Every row has a hidden score. How much higher is the second row's score than the first row's in each pair? 20 means about the same, 40 much higher and 0 much lower. The score is a weighted sum of the row's numbers plus the product of two more (or one squared), each taken from its middle value.
-0.81:-0.74:0.87:-2.65:0.00:-0.74:0.29:1.35:0.61:-1.15
-0.85:-0.11:0.19:1.43:-2.21:0.60:0.00:-0.10:-1.22:-0.47 ~ 20
1.77:0.85:-0.17:-0.67:1.00:-0.12:1.07:1.04:-0.64:1.29
-0.56:-1.02:0.14:-2.65:0.11:0.05:1.08:-0.05:0.69:-1.01 ~ 24
-0.55:-1.02:0.15:1.50:0.12:-0.04:1.09:0.03:0.73:-1.01
-0.63:0.78:0.83:0.81:-1.28:-0.77:-2.76:-0.85:1.48:1.67 ~ 28
0.26:-0.20:-0.26:-0.11:1.86:-2.79:0.54:-0.28:-1.30:-0.62
1.48:-0.31:-1.25:0.70:-0.12:1.86:1.18:-0.97:0.81:1.00 ~ 28
-0.63:0.85:0.73:0.87:-1.31:-0.76:-0.64:-0.82:1.47:1.73
-0.60:0.89:0.80:0.85:-1.30:-0.77:-0.68:-0.88:1.47:1.76 ~ 20
0.69:-0.44:-1.03:-0.24:0.83:-0.58:-0.82:-0.62:-0.45:-0.25
-0.79:-0.13:0.21:1.40:-0.16:0.63:-0.07:-0.10:-1.21:-0.43 ~ 18
-0.67:0.80:0.77:-2.65:-1.33:-0.81:-0.70:-0.79:1.51:1.66
1.51:-0.34:-1.24:0.64:-0.08:1.83:1.15:-0.92:0.83:0.96 ~ 10
-0.80:-0.18:0.20:1.41:-0.18:0.66:-0.07:-0.11:-1.22:-0.07
-0.67:0.82:0.72:0.84:-1.31:-0.74:-0.66:-0.88:1.47:1.71 ~ 29
0.30:-0.12:-0.24:-0.09:1.79:0.50:0.57:-0.26:-1.35:-1.93
-0.57:-1.01:0.11:1.52:0.08:-0.04:1.08:-0.03:0.71:-1.02 ~ 20
1.78:0.88:-0.20:-0.72:0.99:-0.11:1.06:1.00:-0.62:1.37
-0.33:1.35:1.45:-0.63:-0.26:-0.58:0.09:1.26:1.02:-1.93 ~ 14
-0.25:1.03:0.34:-2.65:-1.29:0.84:-1.05:0.21:0.18:0.26
0.24:-0.16:-0.27:-0.14:1.89:0.52:0.48:-0.25:-1.32:-0.58 ~ 1
-0.26:1.02:0.31:-0.53:-1.30:0.83:-0.98:0.21:0.19:0.24
-0.27:1.31:1.47:-0.65:-0.30:-0.55:0.11:1.32:1.00:-0.22 ~ 15
0.74:-2.74:-1.06:-0.28:0.81:-0.53:-0.75:-0.62:-0.48:-0.22
0.75:-0.37:-1.01:-0.31:0.84:-0.62:-0.78:-0.66:-0.48:-0.25 ~ 17
0.76:-0.43:-1.02:-0.29:0.84:-0.58:-0.75:-0.62:-0.47:-1.93
-0.31:1.41:1.49:-0.65:-0.31:-0.54:0.15:1.31:1.02:-0.23 ~ 22
1.46:-0.33:-1.24:0.66:-0.10:1.93:1.21:-0.94:0.79:1.03
-0.28:1.36:1.49:-0.60:-0.28:-0.51:0.13:1.32:1.09:-0.25 ~ 17
-0.27:0.97:0.22:-0.55:-1.31:0.80:-0.99:0.20:0.20:0.27
-0.85:-0.14:0.17:1.42:-0.21:0.63:-0.04:-0.08:-1.23:-0.46 ~ 11
1.79:0.88:-0.13:-0.65:0.96:-2.79:1.01:1.01:-0.64:1.26
-0.51:-1.03:0.13:1.51:0.12:0.05:1.11:0.00:0.70:-1.03 ~ 7
-2.48:0.81:0.77:0.80:-1.32:-0.74:-0.66:-0.76:1.43:1.71
-0.70:0.82:0.80:0.85:-1.30:-0.75:-0.65:-0.81:1.44:1.70 ~ 21
0.25:-0.18:-0.27:-0.04:1.83:0.46:0.50:-0.20:-1.30:-0.60
-0.32:1.28:1.51:-0.65:-0.29:-0.52:0.20:1.28:1.05:-0.27 ~ 25
0.73:-0.41:-1.01:-0.30:0.83:-0.52:-0.83:-0.64:-0.47:-0.25
-0.81:-0.18:0.19:1.47:-0.14:0.63:-0.04:-0.10:-1.24:-0.42 ~ 17
-0.84:-0.11:0.16:1.37:-2.21:0.61:-0.06:-0.08:-1.24:-0.45
0.69:-0.44:-1.12:-0.30:0.82:-0.55:-0.81:-0.65:-0.46:-0.23 ~ 15
-2.48:0.86:0.78:0.84:-1.27:-0.79:-0.69:-0.86:1.46:1.71
0.31:-0.13:-0.35:-0.10:1.82:0.55:0.51:-2.79:-1.28:-0.57 ~ 22
-2.48:-2.74:0.27:-0.52:-1.33:-2.79:-1.04:0.23:0.21:0.25
-0.80:-0.19:0.14:1.39:-0.18:0.70:-0.04:-0.11:-1.27:-0.47 ~ 11
-0.22:0.93:0.27:-0.56:-1.34:0.78:-1.07:0.22:-2.33:0.27
0.33:-0.21:-0.26:-0.14:1.87:0.43:0.48:-0.25:-1.30:-0.59 ~ 7
-0.20:1.01:0.32:-0.53:-1.28:0.78:-1.08:0.19:0.22:0.25
-0.20:0.98:0.28:-0.55:-1.32:0.84:-1.01:0.24:0.20:0.23 ~ 20
0.75:-0.45:-1.06:-0.28:0.83:-0.57:-0.78:-0.60:-0.45:-0.21
0.74:-0.39:-1.08:-0.35:0.76:-0.58:-0.81:-0.65:-0.41:-0.25 ~ 20
-0.68:0.84:0.79:0.85:-1.34:-0.73:-0.62:-0.85:1.45:1.74
0.31:-0.19:-0.25:-0.06:1.88:0.52:0.47:-0.28:-1.32:-0.59 ~ 10
-0.61:0.86:0.77:0.84:-1.32:-0.75:-0.69:-0.85:1.47:1.68
1.79:0.86:-0.14:-0.69:0.96:-0.09:1.02:0.95:-0.64:1.31 ~ 19
-0.19:1.04:0.29:-0.58:-1.34:0.81:-1.09:0.20:0.22:0.23
-0.83:-0.71:0.86:-2.65:0.02:-0.77:0.30:1.27:0.64:-1.13 ~ 18
-0.85:-0.16:-2.80:1.43:-0.20:0.69:-0.03:-0.13:-1.29:-0.43
-2.48:-0.40:-1.05:-0.32:0.82:-0.56:-0.79:-0.65:-0.44:-0.19 ~ 24
-0.37:1.30:1.47:-0.64:-0.27:-0.53:0.10:1.29:1.00:-0.25
-0.81:-0.15:0.09:1.46:-0.17:0.63:-0.07:-0.12:-1.26:-0.46 ~ 16
-0.54:-1.04:0.18:1.47:0.13:-0.03:1.10:-0.09:0.71:-1.93
-0.81:-0.17:0.13:1.42:-0.15:0.67:-0.11:-0.13:-1.21:-0.43 ~ 22
-0.29:1.36:1.42:-0.66:-0.28:-0.49:0.10:1.32:1.05:-0.24
-0.85:-0.21:0.16:1.42:-0.15:0.67:-0.09:-0.13:-1.25:-0.47 ~ 16
0.23:-0.10:-0.28:-0.06:1.88:0.56:0.46:-0.23:-1.31:-1.93
-0.82:-0.16:0.12:1.39:-0.21:0.59:-0.06:-0.11:-1.28:-0.41 ~ 21
-0.81:-0.71:0.94:-0.64:0.04:-0.76:0.29:1.33:0.62:-1.14
-2.48:-1.03:0.07:1.50:0.07:0.00:1.15:-0.01:0.71:-1.00 ~ 16
-0.26:1.04:0.30:-0.56:-1.31:0.80:-1.04:0.18:0.19:0.23
1.76:0.85:-0.16:-0.65:0.96:-0.10:1.04:1.02:-0.66:1.32 ~ 18
-0.67:0.84:0.80:0.87:-1.28:-0.67:-0.68:-0.84:1.47:1.71
0.26:-0.17:-0.25:-0.12:1.87:0.56:0.50:-0.24:-1.27:-1.93 ~ 11
0.28:-0.12:-0.29:-0.14:-2.21:0.51:0.47:-0.20:-1.30:-0.59
-0.80:-0.73:0.92:-0.66:0.04:-0.78:0.30:1.32:0.61:-1.13 ~ 9
-0.23:1.01:0.29:-0.51:-1.31:0.83:-1.04:0.22:0.23:0.23
1.83:0.87:-0.19:-0.65:1.01:0.00:1.07:0.97:-0.67:1.33 ~ 18
-0.59:-1.02:0.16:1.49:0.07:-0.02:1.08:0.03:0.70:-0.98
-0.81:-0.72:0.91:-0.63:-0.01:-0.79:-2.76:1.28:0.62:-1.18 ~ 22
-0.24:0.98:0.30:-0.55:-1.32:0.78:-1.02:0.20:0.20:0.25
-0.22:-2.74:0.31:-0.60:-1.32:0.81:-1.05:-2.79:0.22:0.27 ~ 27
1.45:-0.34:-1.28:0.72:-0.04:1.80:1.16:-0.97:0.79:0.97
0.30:-0.11:-0.34:-0.06:1.86:0.51:0.51:-0.27:-1.31:-0.68 ~ 12
-0.66:0.83:0.74:0.82:-1.36:-0.80:-0.64:-0.79:1.47:1.71
-0.24:0.98:0.29:-0.51:-1.32:0.80:-2.76:0.20:0.21:0.24 ~ 20
1.81:0.90:-0.12:-0.66:0.96:-0.09:1.01:0.99:-0.61:1.33
-0.85:-0.76:0.88:-0.65:0.02:-0.75:0.29:1.32:0.59:-1.12 ~ 15
-2.48:0.85:-2.80:-0.72:-2.21:-0.08:1.05:0.95:-0.65:1.34
1.79:0.87:-0.17:-0.62:0.93:-0.08:1.01:0.98:-0.64:1.31 ~ 15
1.77:0.83:-0.20:-0.71:0.92:-0.08:1.06:1.00:-0.61:1.30
-0.80:-0.73:0.91:-0.70:0.03:-0.80:0.29:1.24:0.59:-1.10 ~ 15
-0.66:0.81:0.74:0.82:-1.29:-0.77:-0.68:-0.82:1.47:1.72
-0.58:-2.74:0.07:1.48:0.07:0.02:1.05:-0.06:0.73:-1.05 ~ 14
-0.32:1.25:1.45:-0.68:-0.28:-0.57:-2.76:1.27:1.02:-0.22
-0.22:0.99:0.27:-0.51:-1.26:0.80:-1.08:0.17:0.21:0.26 ~ 26
0.26:-0.16:-0.27:-0.11:1.86:0.55:0.50:-0.23:-1.33:-0.60
1.78:0.84:-0.19:-0.68:1.00:-0.06:1.03:1.03:-0.66:1.31 ~ 29
-0.63:0.81:0.75:-2.65:-1.31:-0.77:-0.65:-0.86:1.47:1.73
-0.88:-0.13:0.11:1.38:-2.21:0.67:-0.05:-0.14:-1.24:-0.44 ~ 10
-0.23:1.01:0.41:-0.60:-1.31:0.80:-1.07:0.21:0.22:0.21
1.47:-0.34:-1.28:0.68:-0.11:1.85:1.19:-0.99:0.77:1.01 ~ 18
-0.56:-1.07:0.07:1.52:0.10:-0.05:1.06:0.00:0.64:-0.97
-0.59:-0.97:0.15:1.48:0.04:0.03:1.08:-0.05:0.68:-1.01 ~ 20
0.70:-0.45:-1.05:-0.23:0.85:-0.60:-0.75:-0.61:-0.49:-0.23
1.77:0.88:-0.18:-0.68:0.94:-0.04:1.01:1.04:-0.66:1.31 ~ 25
1.76:0.90:-0.20:-0.65:1.03:-0.11:1.06:1.00:-0.65:1.32
1.43:-0.28:-1.23:0.70:-0.08:1.86:1.21:-0.97:0.80:1.02 ~ 19
-0.68:0.80:0.72:0.87:-1.28:-2.79:-0.63:-0.80:1.45:1.73
-0.24:1.34:1.45:-0.62:-0.28:-0.59:0.14:1.28:0.98:-0.23 ~ 13
1.46:-0.34:-1.18:0.65:-0.11:1.78:-2.76:-0.97:0.79:0.96
-0.64:0.88:0.79:0.88:-1.33:-0.76:-0.65:-0.79:1.49:1.77 ~ 23
-0.60:-0.99:0.12:1.48:0.13:0.00:1.04:0.00:0.71:-1.01
1.46:-0.29:-1.25:0.66:-0.10:1.84:1.15:-0.92:0.79:1.02 ~ 27
-0.33:1.34:1.45:-0.62:-0.28:-0.49:0.12:1.25:1.05:-0.21
0.72:-0.49:-1.05:-0.27:0.84:-0.61:-0.79:-0.63:-0.46:-0.22 ~ 19
-0.57:-1.04:0.07:1.43:0.13:0.02:1.10:-0.03:0.72:-1.03
0.29:-0.21:-0.26:-0.05:1.85:0.62:-2.76:-0.20:-1.31:-0.60 ~ 18
-0.30:1.34:1.47:-0.64:-0.26:-0.53:0.12:1.26:1.07:-0.25
1.77:0.88:-0.20:-0.65:1.00:-0.13:1.04:1.01:-0.65:1.31 ~ 24
1.44:-0.29:-1.23:0.67:-0.10:1.82:1.15:-1.00:0.83:0.98
-0.25:1.26:1.47:-0.65:-0.27:-2.79:0.09:1.31:1.06:-0.25 ~ 19
0.25:-0.14:-0.26:-0.08:1.85:0.51:0.48:-0.26:-1.35:-0.59
1.78:0.82:-0.15:-0.61:0.98:-0.07:0.98:0.95:-0.63:1.35 ~ 29
0.26:-0.16:-0.27:-0.06:1.85:0.58:0.50:-0.22:-1.28:-0.56
-0.21:-2.74:0.29:-0.50:-1.30:0.78:-0.98:0.26:0.19:0.33 ~ 32
-0.71:0.83:0.76:0.82:-1.31:-0.74:-0.67:-0.78:1.46:1.71
0.24:-0.18:-0.30:-0.08:1.89:0.52:0.45:-0.23:-1.30:-0.58 ~ 10
1.79:0.86:-0.20:-0.63:0.94:-0.09:1.06:1.02:-0.65:1.32
-0.26:0.99:0.32:-0.59:-1.27:0.79:-1.04:0.24:0.19:0.22 ~ 22
-0.22:0.98:0.30:-0.57:-1.31:0.78:-0.99:0.26:0.23:0.27
0.25:-2.74:-0.29:-0.07:1.89:0.52:-2.76:-0.18:-1.35:-0.58 ~ 11
-0.17:0.99:0.24:-0.54:-1.35:0.84:-1.09:0.23:0.20:0.25
1.47:-0.38:-1.26:0.67:-0.08:1.84:1.12:-0.92:0.79:0.98 ~ 18
1.42:-0.32:-1.22:0.71:-0.13:1.81:1.24:-0.96:-2.33:0.96
-0.84:-0.75:0.88:-0.64:0.00:-0.80:0.27:1.24:0.58:-1.14 ~ 18
